Some points:
1.17/0.09/-0.33/1.20/-0.54/1.66/0.08/0.36/-0.21/0.76/0.54/-1.03/-1.39/-1.18/-2.41/1.51/-1.90/-0.26/-1.47/-2.02/0.00/1.08/2.07/-0.49
-0.59/-0.37/0.27/2.82/-0.36/-1.70/-0.66/1.80/-0.34/-1.56/1.21/1.05/0.23/0.65/1.51/-0.62/0.72/-0.59/0.14/0.61/0.72/-0.35/-1.86/-0.25
-0.21/0.54/-0.24/0.34/-0.88/-1.67/-0.96/0.21/-1.08/0.17/-1.35/-1.13/1.19/-2.02/-0.26/0.86/0.69/-0.53/1.54/1.20/-0.45/0.04/0.25/0.30
-0.41/-0.59/1.08/-0.67/0.50/-1.87/0.07/-0.32/-1.21/-2.66/-1.52/1.12/-0.10/0.09/1.34/-0.66/1.02/-1.11/-0.66/0.39/0.93/1.18/1.37/-0.97
-0.71/0.52/-1.56/-0.23/-0.80/0.08/1.28/0.56/0.49/1.29/1.04/1.25/-0.82/-0.07/-0.59/0.63/-0.15/0.14/-0.12/0.53/0.34/-0.84/-0.26/0.23
0.20/-0.99/1.54/0.04/0.46/-2.01/1.40/0.52/1.29/-1.21/-0.16/-1.56/1.05/-1.14/-0.90/1.82/-2.34/-0.10/-0.91/3.32/-0.33/-1.31/2.21/-0.24
0.14/-0.91/0.65/0.41/0.97/-2.01/2.10/-0.30/0.67/-1.88/-0.75/-0.20/-0.01/0.30/-0.91/-0.22/-1.08/-0.26/-1.96/-0.57/-0.02/-1.31/-1.20/-0.23
0.56/-0.34/0.68/0.77/1.00/1.64/-0.99/2.43/-0.22/-0.59/-0.80/-0.36/0.45/-0.13/2.19/0.18/2.27/0.62/0.15/0.78/0.71/-0.13/-1.47/-1.05
-0.67/-0.15/2.88/-0.20/0.11/-1.53/0.08/-0.80/-0.52/0.62/0.45/-1.27/1.69/0.81/-2.25/0.96/0.30/0.14/-1.64/0.53/0.74/-0.80/1.30/0.48
0.04/-1.64/-0.32/-1.88/-1.36/1.52/-1.42/0.81/-2.75/-0.85/0.21/0.57/0.20/0.99/-0.27/-0.82/-0.91/1.13/-0.12/0.23/-1.93/0.58/0.53/0.40
-0.74/0.39/-0.47/-0.14/0.03/-2.87/-0.01/-1.33/-1.59/-0.94/0.38/-0.05/1.05/-0.48/-1.66/-0.07/-0.04/0.00/-0.83/-0.75/1.51/0.41/-0.63/0.38
-0.53/-0.43/0.08/-0.64/0.38/1.17/-1.05/-0.20/-1.32/0.72/-0.96/2.09/0.82/0.06/-0.71/-0.38/0.24/-0.60/0.97/0.02/-0.27/0.05/0.00/0.68
-1.15/-0.98/0.50/-0.08/-0.92/-0.33/-0.81/-1.48/-1.55/-0.31/0.05/-0.22/-1.31/0.86/0.73/0.55/-0.13/0.12/1.04/-0.73/0.71/1.09/-1.38/-0.63
-0.46/1.01/0.17/-0.63/-0.36/-0.17/2.26/0.83/1.92/0.33/-0.11/-0.02/-0.05/0.77/-0.03/-0.65/0.47/0.14/-0.68/0.73/0.59/1.07/0.31/0.67
0.17/-0.05/1.54/2.03/0.12/-0.19/0.18/-1.12/-0.17/0.10/-0.83/0.18/1.53/0.24/0.96/0.15/-0.36/-0.48/-0.49/1.25/2.11/-0.79/0.73/1.01
0.81/-1.39/1.71/-0.72/1.08/0.87/-0.08/-0.09/1.07/-0.29/0.22/-0.14/0.50/-1.18/0.25/0.34/1.09/-0.05/-1.22/1.79/1.34/0.40/-2.04/-0.86
0.36/0.49/-0.55/0.01/0.08/1.64/0.83/0.02/-0.66/1.15/-0.18/0.71/-0.02/1.26/-1.49/-0.73/1.42/-0.82/0.56/0.69/-1.45/-0.08/-0.32/-0.54
-1.38/1.54/-1.37/0.26/-0.73/2.11/-0.59/-0.82/-0.17/0.37/0.97/0.32/0.23/1.19/-0.93/1.20/-0.03/-0.89/1.64/1.56/-0.21/-0.55/0.20/-1.02
-0.69/-0.49/-0.89/-0.58/0.33/-0.52/-1.39/-1.20/1.06/-0.54/0.89/-1.46/0.39/-0.44/-0.92/-1.41/-0.25/0.55/0.31/-0.20/-0.13/0.08/-0.63/1.04
0.48/0.12/-0.87/-0.34/0.03/0.57/0.08/-0.19/-1.31/-0.29/0.31/-2.71/-1.44/-0.02/0.31/0.99/-0.05/-2.54/0.95/-0.80/-1.18/1.24/-1.21/1.48
-1.10/-0.65/0.59/1.01/0.46/0.75/-0.38/1.04/1.02/-0.65/-1.27/0.19/-0.79/-0.56/0.71/0.79/0.03/0.98/-1.17/-0.93/0.03/-0.97/0.04/0.49
0.84/-0.16/-0.06/0.15/-1.42/1.16/1.32/0.98/0.21/0.21/0.69/1.25/-0.07/1.59/0.47/-3.33/-2.34/0.41/-0.60/0.38/0.37/2.13/-1.02/0.49
-0.35/-0.49/-0.11/0.44/0.29/0.62/0.09/-0.20/1.19/-1.21/-0.97/-1.72/-0.01/-1.69/0.19/1.31/-0.36/-0.15/-0.96/1.05/0.62/-1.07/1.31/-0.07
-0.25/0.46/0.54/-0.43/-0.50/2.54/1.34/1.37/0.44/0.11/0.23/0.45/-0.16/0.15/1.14/1.12/-0.19/2.10/0.44/0.73/-1.40/-0.55/-0.78/1.07
0.53/-0.87/0.91/0.87/0.29/1.60/1.07/1.12/-0.26/-0.53/-0.99/0.72/-0.25/-0.24/-0.81/-1.26/0.91/1.20/0.98/0.11/-0.99/1.20/-0.27/0.20
0.25/0.09/0.05/-0.79/-0.54/0.69/-1.55/0.14/1.18/-0.07/0.55/-1.12/-0.25/-0.38/-2.31/-1.78/1.41/1.51/0.96/0.21/0.61/-0.25/0.23/0.32
-0.19/-0.46/0.32/0.89/0.30/-0.37/-0.94/0.58/0.48/-1.66/-1.92/0.78/0.66/-0.43/1.38/1.03/0.18/-0.79/1.20/0.14/-0.12/0.89/-1.30/0.22
0.40/0.05/-0.22/0.44/-0.90/0.29/-1.51/-0.27/-0.77/-1.02/-1.36/0.43/0.76/1.48/-1.60/0.42/0.04/-0.86/-0.47/0.00/0.58/0.07/-0.41/1.22
0.21/-1.97/-0.82/0.73/-0.14/-1.04/-1.11/1.13/0.91/0.11/-0.54/1.32/-0.20/1.82/1.03/1.64/1.91/-0.92/1.57/0.63/-0.55/1.81/-0.18/-1.12
0.34/0.70/1.49/-1.59/-0.24/-3.95/-0.37/0.78/-0.38/1.22/0.47/-1.13/-3.24/0.36/0.73/-0.49/-2.08/-0.64/-0.28/-0.23/-0.95/-0.28/-0.49/-0.52
-0.78/1.14/-0.57/-0.46/0.76/0.42/0.66/1.48/0.04/1.32/-1.86/0.10/1.12/-0.24/1.10/-0.72/-1.33/0.59/-0.18/-1.16/0.75/1.84/0.69/-0.55
0.49/1.53/-0.07/0.91/0.34/-0.05/-0.14/-0.22/2.75/-0.12/0.94/1.16/0.72/1.99/0.52/-1.66/0.18/-0.65/0.32/-1.12/-0.46/-0.80/-0.15/0.00
0.33/0.94/-0.66/-1.08/0.05/-0.98/1.53/-0.39/-0.10/1.17/-1.57/0.55/0.63/-0.93/-1.44/0.45/0.43/-0.63/-0.92/-0.49/-1.34/1.16/0.00/1.20
1.25/0.67/-1.13/-0.26/0.46/-0.91/1.65/-1.06/-0.78/0.08/-0.12/0.40/1.24/-0.72/0.10/1.13/1.39/1.36/2.08/-0.72/-1.02/0.39/0.17/-1.12
0.23/-0.45/-1.28/-0.75/-0.15/1.61/-0.53/0.24/-2.82/1.57/1.44/-0.33/0.65/-0.33/0.08/0.00/-1.22/-1.23/1.70/-2.34/-0.14/0.30/0.52/0.53
-1.13/-0.26/0.31/-1.37/0.17/0.86/1.42/0.21/-0.36/0.52/1.38/-0.22/0.51/-0.82/0.21/0.52/0.57/-0.88/0.11/-2.52/-0.18/-1.17/2.23/1.48
-0.48/-1.26/-0.21/0.13/0.92/1.26/0.23/-0.50/0.92/0.18/-1.09/-0.58/-1.16/1.61/2.52/-0.97/0.55/-0.19/-1.29/-0.80/0.73/-1.49/-0.66/-0.12
0.25/-0.25/0.18/-1.02/-1.07/1.32/1.06/0.01/0.22/-0.44/0.92/-0.83/0.94/0.79/-0.21/-1.72/-1.20/2.11/-0.51/1.10/-0.46/1.46/-0.18/1.16
-1.11/-0.70/-1.27/0.80/0.26/-1.58/-1.18/1.62/0.31/1.21/-1.16/-0.97/0.02/0.10/-0.46/-0.84/-0.46/0.33/-0.54/-1.68/-1.35/-1.23/-0.54/-0.63
-0.20/0.57/0.44/0.45/-0.45/-1.16/-1.08/0.82/-0.94/1.24/-0.44/-0.67/-0.36/0.59/-1.19/-1.77/-0.92/0.94/0.83/0.15/1.66/-1.12/-0.14/1.42
-0.88/2.26/-0.41/-0.70/1.00/0.44/1.87/0.47/0.23/-0.57/-0.81/-0.20/-0.07/-0.53/-0.68/-1.22/-0.30/0.35/-2.02/1.10/0.84/0.31/0.28/1.63
-0.46/1.87/1.43/0.75/0.36/2.64/0.89/-2.85/-0.66/0.39/0.00/1.30/-0.33/-0.38/-2.61/0.45/-0.11/-0.68/-0.26/-0.14/-0.52/0.55/0.06/-1.04
0.86/1.37/0.37/-0.83/0.98/0.73/-1.71/1.93/0.43/0.63/0.88/-0.12/0.92/0.42/-0.23/2.14/0.36/-0.23/-0.37/0.05/0.88/-0.53/-0.24/-0.60
1.05/-2.59/0.09/0.90/-0.11/1.01/1.05/1.28/1.71/1.33/-1.42/1.27/0.02/-2.55/0.50/0.01/-0.15/1.92/1.48/0.29/0.10/0.15/-0.89/-0.06
-1.07/-1.54/0.22/-0.08/-0.29/-0.93/-0.21/-0.87/-0.18/-0.42/0.62/-1.52/1.77/1.57/1.41/0.59/-0.33/-0.86/-0.39/-0.51/-0.42/-1.35/-1.23/-1.59
-0.02/-1.06/-0.11/0.62/0.26/2.18/-1.71/0.22/1.43/-0.06/-0.21/-0.12/0.44/-1.02/0.95/-0.68/-0.15/0.61/0.96/0.74/0.56/-0.27/0.05/-0.46
-0.80/0.38/-1.32/-0.15/0.21/1.08/-0.50/-1.27/-1.98/0.61/0.10/-2.30/-0.79/-0.82/-0.23/-1.70/0.65/-0.69/-0.73/0.09/-0.56/0.68/0.35/-0.65
-0.78/-1.37/-0.22/0.51/0.05/0.73/1.91/-0.43/-1.44/0.88/1.02/1.02/-0.02/-1.53/-1.78/-2.22/-0.92/-0.39/-0.24/1.28/-1.11/0.32/1.72/-0.80
0.17/0.62/-2.13/0.26/-0.64/0.21/0.10/0.38/-0.17/-1.13/0.65/1.24/-0.14/0.61/-0.33/0.67/-2.44/0.99/0.62/0.17/-0.85/0.14/0.20/-0.01
-0.23/0.43/0.98/-1.72/-0.92/-0.02/1.28/-1.11/0.78/-2.10/0.19/-1.60/-0.12/0.08/-0.36/-1.28/-1.68/1.76/1.20/-0.95/0.00/-0.93/0.68/-0.18
-0.22/1.04/-1.43/-0.01/-1.46/-1.74/-1.85/0.04/-0.76/2.40/-1.13/0.52/-0.91/0.75/1.02/1.15/1.45/-0.32/0.75/0.00/0.72/0.89/0.73/0.84
-0.25/-1.45/-0.49/-0.38/0.10/-0.83/-0.20/0.33/2.21/1.31/0.46/-0.05/-0.30/-0.76/-0.66/-0.76/1.20/-1.08/0.23/-0.26/1.03/1.31/-0.09/-0.76
These points spread out most along one direction. Where along it does each point below lie, from 0 to 99? 50 is the average, and the first point above lies past it. One standard deviation of the points above along it is 16.
0.68/-1.09/-2.28/0.59/0.03/0.51/-0.84/0.88/1.09/-1.08/1.33/1.34/-0.66/-0.23/1.74/-0.06/2.80/0.21/1.04/0.48/0.48/-0.67/-1.38/0.68 >> 23
-0.92/-0.56/2.00/0.53/0.32/-0.03/-1.08/-0.79/1.40/-0.92/0.50/1.83/0.29/0.49/1.25/0.59/-0.17/-0.61/-1.56/2.02/-0.06/-0.12/-0.22/1.30 >> 30
0.74/1.19/0.14/0.25/-0.81/-1.41/-0.41/-2.47/-0.54/-0.92/1.90/-0.72/-0.36/-0.17/0.02/0.30/1.82/0.46/-1.89/-0.52/-0.49/-0.22/1.79/-0.82 >> 58
1.73/0.38/0.13/-0.31/0.67/0.25/-0.20/-1.82/-0.50/1.15/1.96/-0.14/-1.11/-0.50/0.32/1.52/0.32/0.21/-1.85/-1.30/1.74/0.18/1.54/1.28 >> 63
3.91/1.53/0.31/-1.52/0.77/-3.37/-1.62/-0.79/0.30/0.17/0.21/-0.10/-0.39/-1.97/2.08/-0.92/-0.82/-0.35/-0.20/0.63/-1.99/-0.96/1.01/-0.78 >> 42
2.14/-0.01/0.15/1.09/0.83/2.20/-0.26/0.68/-0.10/0.97/1.00/-0.14/0.19/-0.84/-0.63/1.42/-0.51/-1.06/1.03/-2.22/0.72/-0.13/0.35/1.04 >> 59
1.01/1.79/0.93/1.20/-1.56/-0.12/0.65/-0.09/0.75/-0.71/0.73/-0.23/-1.54/0.05/1.42/0.07/1.11/0.43/-1.55/-2.52/0.18/-0.80/0.10/-1.55 >> 44
-1.50/0.92/0.43/0.63/1.42/0.47/0.98/-1.11/-1.34/0.76/1.32/1.27/-0.05/0.16/-0.31/-0.03/-0.52/-0.24/0.88/0.58/-0.94/0.96/-0.84/-1.20 >> 61
-0.12/-0.67/0.18/-1.05/-2.22/-1.52/0.33/-1.48/-0.20/-0.25/-2.06/-0.86/-0.45/-0.73/0.07/0.00/-1.52/-2.29/1.27/-1.02/-0.79/-2.38/-1.34/-1.54 >> 47
-1.48/0.68/-0.91/-0.73/0.67/-0.77/1.40/0.68/-1.18/-0.05/-0.39/0.79/-1.53/1.10/-0.91/0.73/0.22/0.57/1.83/-0.42/1.35/-0.27/2.41/-0.33 >> 60
0.30/-0.14/-0.89/1.88/1.63/-0.11/-0.92/-0.16/0.90/0.43/-0.51/0.51/-0.17/3.06/2.22/-0.03/1.06/0.40/0.35/0.52/-0.07/-0.44/-0.27/-1.01 >> 21
-0.68/0.30/-0.13/-0.55/-1.04/-0.47/-1.25/-1.11/-0.10/-0.40/-0.11/1.01/0.33/-0.44/0.61/0.64/0.49/-1.22/-0.40/0.03/1.45/-0.98/-1.41/-1.40 >> 35
-0.45/1.01/-0.45/0.16/0.94/-0.20/-0.37/-0.41/0.60/0.24/0.83/-0.09/0.91/-1.16/-1.90/0.95/-0.36/1.33/0.00/1.05/-1.44/2.00/0.58/0.77 >> 65
1.35/-0.33/0.48/-2.22/0.75/-0.45/0.70/1.33/0.70/-0.27/0.03/-0.87/-0.87/0.64/0.91/0.21/0.00/1.58/-0.63/-0.26/-0.93/-0.78/-0.97/1.16 >> 44
